One turning vector, and how many steps it has turned:
The counts run from 0 to 689.
[146 121 100 140 105 106 103 155 158  73 146 121 108  83 115 106 132 165
 155 106 119 131 139 186  86 135 128 121 139 116 123 111 161 125 154 152
 124 181 120 126 114 160 122  64] => 632
[123 126 104 116 126 175 159 121 155  96 174  99  93 107 111 114 123 152
 113  76 121 140 122 144 106 119 146  93 101 130 142  95  76 180 139 170
 152 159 153 152 113 113  89 124] => 273
[ 69 122 132 118 125  86 156  91 174 108 147 132 110 132 126 144  75 103
 133 124  84 131  81 153 152 156 122 128 130 102 116 105 109 160 100 151
 116 154 165 135 169 126 103 114] => 59
[126 106  82 138 105 111 176 108 175 136 131 150 148 139 149 120 144 126
 110 107 112 192 143 164 146  62 135 131 141 121 116  98 152 158 113 166
 125 133 146 161 164  97 116 115] => 25
[126 100  84  98 117 137 135  81 161 144 130 131 135  97 179  79 142 150
 142 127 110 134  99 122  95  94 126 124  99 108 101  74 144 103  94 156
 172 155 148 148 165 125 106 136] => 366
[106  66 121 112 141 157 146 136 137 121 160 102 136 118  80 100 103 186
  96 134  73 117 124 157 172 151 133 127 137 144 134 129 129 117  96 177
 135 123 152 156 119 158  97  75] => 308
[160  66 128 114  96 134 119 129 200 127 116 163 128 136 136 143 139 153
 181  98 113 135 138 168 113  79 114 115 145 109 146 101 115 154 147 149
 150 129 129 112  89 100 115 114] => 581
[143 104 137 137 144 107 149 148 154 112 148 152 140  85 139  83 122 148
 105 109 111 104  95 169 149  90 148 128 147 150 129  91 146 147 103 185
 153 165 130 182 110 134  84 116] => 469
[ 94  92  74 141 108 136 131  90 165 147 145 106 111 121 168 119 149 131
 139 110 102 166 107 138  93  93 149 105  63 118 124  87  94 117 131 147
 144 157 144 134 154 122 123 144] => 374
[134 107 103 104 114 179 136 126 128 118 147 172 153 112 113  69 129 187
  94 149 126 145 126 128 116 113 137  91 149  98 133 112 103 134  97 201
 157 127 150 165 133 153  90 129] => 115
[ 93  94  98  90 113 116 119 110 157 138 134 139 150 108 155 101 105 169
 141 146  61 143 119 164 115 122 100 123 129 115 122 112 154 116 103 126
 158 143 157  86 116 172 147  62] => 205
[126  97  98  79 114 153 129 146 126 117 124 124 123 114  95 110 117 179
 136 130  92 117 135 166 159 152 101 119 145 115 171 109 185 119 126 181
 148 130 152 132  90 147 104  65] => 305
[130  75 137 117 118  90 134 102 109 119 125 137 127 136 120  88  96 154
 149 123  88 115  77 197 124 129 110 105 145 158 137 108 169 122 123 184
  82 166 140 145 122 141 112 100] => 495
[110 123 120 109 152 137 152 107 133  98 134 139 101 124 113 134 114 100
 126  90  99 127 101 184 129 143 139  84 158  80 126  92  85 187 123 169
 149 172 165 133 128 152 100 154] => 261
[109  86 106 151 108 171 132 128 124 110 148 123 107 143  97  83 135 154
  94 100 110 143 123 153 133 124 144  71 145  87 163  94  75 136 126 155
 174 131  99 147 100 136 116 113] => 121
[123 103 140 149  74 128 115 107 190 108 145 146 117 103 163 117 117 163
 142 138 125 178 121 167  94 102 128  86 135 113 102 117 102 118 114 141
 145 134  98  97 123 152 134  82] => 231
[ 96  77 104 105 100 147 124  90  92 146 120 125 120 130 113  97 111 134
 115 122  90 143 108 150 141 175 133 105  88 120 109 105 150 115 102 178
  72 143 172 162 166 139 109  95] => 501
[105 100  49 131 145 128 164 122 137 144 119 110 156 136 116 127 150 119
 106  85  64 166 131 169 160 115 141 106 167  85 134  92 145 153 127 136
 142 127 165 128 145 155 136 117] => 10
[142 134 125 128  94 135 129 159 196  71 161 129 115 100 113 144 112 178
 149 112 122 165 147 160  90 116 113 121 161 108 130 116 109 140 135 163
 158 130 117 113 108 128 109  65] => 431
[133 121 137 106 141 141 142 139 163 119 155 128 146  60 114 107 119 182
 128  87  76 126 107 152 143 154 148  96 149 110 126  98 149 142  93 138
 169 143 135 132  92 151  87 101] => 457
[123 130  94 145  89 125 107 119 161 113 141  85 104 117 122 126 111 156
 161 143 114 168  97 141  73 107  89 118 148 109 131  97 135  71 134 186
 151 149 101 114 134 140 129  98] => 532
[110 136  76 116 139 153 132 110 106 130 145 105 141 102 129  98 104 150
  92  84  87 168 110 143 130 143 166  75 131  96 119 100 150 117 111 154
 112 154 168 158 152 178 149  86] => 651
[109 113  46 107 131 137 165 132 144 138 127 127 147 130 134 136 158 141
 115 100  68 182 146 151 152 122 140 103 149  79 148  93 168 146 115 147
 162 131 154 134 139 148 139 113] => 11
[125 143 107 117  70 124 125 117 172 122 139 167 116 118 135 146 116 134
 151  93 122 203 127 150  87 127 127  66 129  64 120  99  96 141 116 143
 104 145 123 118 152 122 134 101] => 238
[143  79  97 149  75 117 110 150 171 131 128 118 128 116 103  99 138 152
 141 125 108 148 136 166 129 126 103 124 152 111 131  95 165  79 119 164
 144 147  78 145 129 118 111  76] => 330
[131 114 113 119 136 161 109 118 124 140 140 148 153 120 103  94  72 152
 114 110 116 139 119 141  94 139 159  87 141  99 119 101  73 145 128 171
  84 145 204 143 142 153 129 105] => 99
[ 99 111 149  99 107 112 148  80 183 129 140 115 107  90 155 123  79 173
 152 132  80 134  94 150 135 168 108 121 111 125 102 104 138 132  99 136
 138 120 148 108 139 119  96  80] => 55
[110  82  61 119 124 145 144 127 182 120 156  71 140 118 127 130 148 128
 122 104  99 146 131 133 125  95 135 159  76 144 111 113 117 116 108 171
 121 165 158 172 182 108 101 118] => 174
[167  86 120 109 136 151 127 130 138 118 130 122 132 113  99 115  85 185
 144 117 133 121 129 159 131 120 149 130 144 159 133 112 142 130 157 207
  99 123 189 156 106 119 102  90] => 292
[138 109 135 149 132 100  97 146 160 129 131 144 135 107 126 118  57 162
 148 152 138 116 112 149  90 140 143 116 157 116 146  85 108 124 160 200
 100 155 187 131 120 145 132  89] => 92
[147  76  97 144 106 162 139 134 120 123 136 154 133 150  96  86 141 135
  98 105 144 153 150 148 131  88 153  96 163  97 121 106  92 136 123 196
 135 140 134 184 146 123  97 133] => 125
[129  95 104 145 111 166 129 140 153 137 153 124 113  89 122  88 144 139
  89  83 112 152 132 164 143 116 173  95  85 145 127 100 115 138 104 156
 115 172 123 190 126 114 104 113] => 475
[140  70  84 141 110 132 122  89 168 136 103 155 119 127 160 118 147  99
 140 130 125 149 122 162  91  77 131 125 105 120 105  78 112 141 144 178
 119 169 174 151 164 123 128 153] => 377
[130  85 140 146  88 138 140  99 189 130 145 104 122 105 163 138 131 147
 125 108  94 182 119 181 143  70 143 110 135 173  95 115 137 116 118 159
 134 122 119 137 119 128 128  90] => 31
[116  97  89 112 103 131 165 100 162 125 127 133 146 136 158 126 142 114
  93  93 111 183 136 148 154  54 155 129 128 133 108 105 149 144 120 169
 138 144 148 175 168 110 132 120] => 24
[147 119 105 145  95 139 160  99 148 144 131 134 128 126 132  96 118 130
  94 106 127 209 116 157 119  71 126 106 142 148 111  84 128 137 120 183
  94 131 137 174 160  89 121 125] => 678
[117  93  86  93 101 145 139 128 164  70 143 146 106  87 124 111 142 144
 131 106 120 119 165 158 134 162 144 128  91  78 115 118 128 156 123 145
 160 164 133 143 151 135  95  76] => 616
[127 101 102  81  93 149 122 127 160  65 150 145 115  82 132 111 141 152
 136 109 131 118 152 131 126 132 144 137  89  99 108 133 140 145 119 163
 166 174 128 159 153 139  90  66] => 617
[ 93  64 114 129 137 108 141 124 159  75 145 147 119 131 110 135 113 121
 128 112 109 100 133 157 164 148 170 138 116  96 122 142 108 172 131 164
 132 170 156 171 168 151  93  99] => 612
[120 128 119 109 131 167 110 119 120 137 157 139 150 126 110  98  69 162
 121 104 106 144 103 135  87 137 139  88 124 113 140 109  67 128 111 159
  97 158 175 137 124 156 135  92] => 98
[139  85 118  86 120 163 145 104 120 131 130  98 156 142  90 142 131 152
 160  71  92 160 106 133 137 145 125 102 139 123 111 139 133 127  85 177
  96 139 141 169 159 131  92 129] => 149
[126  89 124  66 111 109 140 127 157  78 125 171 124 113 115 123 123 150
 163 109  97 100 133 175 136 148 111 125 136  83 128 133 145 171 115 145
 145 157 137 118 116 143  84  79] => 606
